(in the rows, 128 means zero)
Each path is a new rotation, seen through one point. The rows after it are directions, each followed by how far the rotation turns it, in degrees each step (0 if it stays put).
Each turn is a multiple of 5 degrees from 10 to 175, or 0.
Each row of a path follows its step; steps can be skipped.
path 1
step 4: [135 134 139 125 129 125 128 126 138 131 127 127 127 119 137 127 131 131
 131 123 125 143 129 123 129 124 143 125 140 130 123 114 125 133 143 121
 129 133 128 130 125 131 113 130 136 124 114 122 134 122 125 119 126 132
 138 129 121 135 127 130 133 123 132 130 132 120 132 130]
step 19: [142 131 134 125 127 144 117 138 129 117 124 123 122 127 122 125 128 124
 133 131 135 125 129 114 138 128 135 124 119 124 127 134 116 131 132 133
 127 132 120 128 131 128 115 131 130 127 129 123 136 137 127 129 140 126
 121 135 128 125 122 120 126 126 135 127 127 116 121 123]
step 23: [136 137 129 134 123 135 124 115 127 143 127 118 139 119 138 120 131 131
 118 127 130 136 128 124 134 123 129 121 118 134 131 136 125 127 133 123
 130 135 120 134 129 132 121 130 120 127 121 136 128 137 123 124 127 128
 122 140 120 132 133 132 124 129 124 126 138 120 122 120]
step 27: [129 138 126 134 124 128 131 133 130 126 132 128 133 125 128 127 123 121
 135 121 129 127 124 109 136 124 134 129 124 135 122 135 115 125 134 141
 124 124 129 139 128 123 131 123 124 127 123 126 136 122 115 118 121 127
 135 129 114 135 129 128 116 125 134 124 117 120 121 126]
step 29: [131 127 126 136 124 136 125 116 134 141 127 121 120 126 139 125 130 132
 123 122 128 119 114 125 135 126 133 128 128 127 119 125 126 127 130 127
 123 124 112 121 127 133 133 123 135 119 126 127 139 130 124 124 140 137
 128 126 117 134 139 123 124 125 126 124 134 134 116 130]
step 31: [134 138 124 118 127 127 135 128 132 130 115 127 123 126 134 142 136 119
 127 133 136 125 129 119 135 122 123 134 125 130 128 125 137 129 135 126
 132 118 125 129 129 129 121 133 122 126 124 120 142 135 124 119 132 130
 128 140 126 129 129 134 122 134 114 117 134 115 122 124]
step 35: [132 128 136 126 125 122 136 132 131 123 129 122 127 133 137 125 133 129
 131 117 133 124 123 120 136 124 126 128 131 131 130 123 115 129 136 131
 117 131 115 132 124 142 116 135 130 126 124 132 132 117 123 117 127 116
 128 130 122 136 131 118 129 127 122 130 143 129 117 132]
step 37: [133 128 124 124 118 127 138 124 131 121 125 124 127 127 139 132 126 129
 128 132 128 140 113 124 123 124 134 129 129 121 119 126 127 129 136 126
 135 131 130 122 121 136 115 135 134 124 126 120 146 132 125 119 132 138
 122 136 135 136 139 138 129 126 135 120 123 128 126 135]
Directions:
[129 128 128 131 122 127 130 128 129 126 129 128 128 128 128 130 128 129
 129 127 126 131 130 126 127 130 130 129 126 129 129 129 128 129 127 129
 125 129 128 126 126 129 128 127 131 129 129 129 128 128 128 126 126 130
 128 123 129 128 127 128 129 127 128 126 126 126 125 129]	35
[128 128 126 126 126 126 129 125 130 127 128 128 129 130 127 129 128 126
 128 130 129 128 127 127 129 125 128 127 126 125 125 130 128 125 128 130
 127 126 131 131 126 128 129 129 124 129 129 130 128 125 128 127 127 129
 127 128 129 130 128 132 129 129 127 127 125 129 130 129]	70
[128 124 130 127 128 129 128 129 129 126 128 126 128 128 127 128 127 126
 129 126 130 130 126 127 130 127 130 127 133 127 125 126 126 128 128 129
 131 129 126 130 128 128 128 128 129 129 129 129 128 128 124 129 129 130
 128 125 128 129 126 127 125 126 128 130 127 130 127 130]	45
path 2
step 4: [124 127 127 120 116 127 117 116 126 128 140 122 137 126 125 129 137 124
 128 128 124 123 132 136 123 128 123 130 117 128 120 131 115 114 125 118
 135 129 135 123 125 128 121 131 116 130 129 127 133 131 133 120 125 124
 125 131 126 140 137 122 122 135 129 126 128 129 135 136]
step 7: [138 121 133 118 118 122 122 135 124 141 135 130 135 128 124 116 137 120
 122 119 134 121 131 122 129 120 119 125 129 128 127 132 123 127 122 132
 123 124 133 127 131 131 124 120 126 139 129 133 132 128 132 134 124 126
 128 125 128 124 119 122 122 130 115 144 129 129 137 138]
step 14: [130 130 134 119 125 130 130 131 118 131 139 140 124 122 135 121 127 124
 127 131 122 130 136 134 118 139 118 131 135 121 126 118 117 132 132 124
 122 128 134 123 127 126 118 119 114 134 124 133 126 127 121 129 125 135
 120 131 131 130 136 140 122 129 125 126 119 126 137 127]
step 16: [132 132 130 118 136 129 118 118 118 128 134 133 126 136 124 119 132 133
 126 131 133 120 134 121 122 132 130 126 135 130 117 138 134 123 121 130
 126 130 141 128 124 122 126 120 118 137 129 128 127 130 133 127 122 128
 134 130 126 130 129 133 126 139 126 137 127 123 141 144]
step 24: [125 134 131 128 121 126 126 128 123 109 137 133 129 131 124 129 138 123
 127 126 125 134 128 128 123 121 121 137 127 134 130 130 128 124 131 130
 137 121 121 124 135 127 127 125 116 136 127 128 138 128 120 125 129 131
 127 125 128 130 141 133 136 135 120 125 141 115 144 130]
step 28: [130 127 142 119 129 118 136 138 113 127 139 135 127 139 122 125 126 135
 123 124 125 134 126 118 128 127 126 121 119 130 129 132 132 116 128 125
 128 137 121 121 133 124 125 123 127 131 128 126 132 126 126 131 125 136
 133 129 139 125 128 135 129 129 117 142 126 127 136 134]
step 31: [137 129 121 135 138 128 130 121 118 125 138 120 126 135 124 126 130 121
 129 130 121 131 125 128 116 128 142 123 131 130 132 132 120 117 121 122
 131 127 120 132 134 122 124 126 123 128 130 129 120 146 126 133 140 135
 123 127 135 123 130 130 133 124 126 132 131 132 142 130]
step 34: [128 139 130 133 138 132 116 124 115 135 133 129 131 131 125 112 129 129
 123 122 127 129 130 132 126 130 121 138 126 121 129 122 118 113 128 121
 125 127 128 130 133 132 122 129 120 132 142 121 126 124 119 126 132 127
 127 122 127 124 137 135 125 117 117 120 127 121 130 128]
Directions:
[129 129 127 132 125 127 128 131 129 129 126 128 127 128 129 126 126 126
 127 128 131 127 126 126 129 125 130 126 127 129 127 129 129 126 127 129
 127 128 128 128 128 126 127 129 130 130 130 128 127 126 127 128 124 128
 128 129 129 125 127 128 128 129 128 127 123 127 131 130]	70
[128 127 130 129 130 128 129 126 128 129 130 128 129 127 128 129 129 130
 130 127 130 128 126 128 127 127 130 127 125 127 131 126 127 127 124 125
 128 129 125 130 128 130 127 130 130 128 129 127 131 127 129 128 130 132
 130 128 127 129 127 126 126 127 126 126 128 125 130 128]	10
[127 129 127 127 130 128 128 133 125 129 129 127 130 130 128 127 127 129
 130 127 128 127 128 126 131 128 129 129 128 127 129 128 128 129 124 132
 127 128 125 125 128 129 129 127 128 128 129 130 129 128 128 129 127 126
 129 127 125 126 127 127 127 126 129 132 129 128 127 127]	70
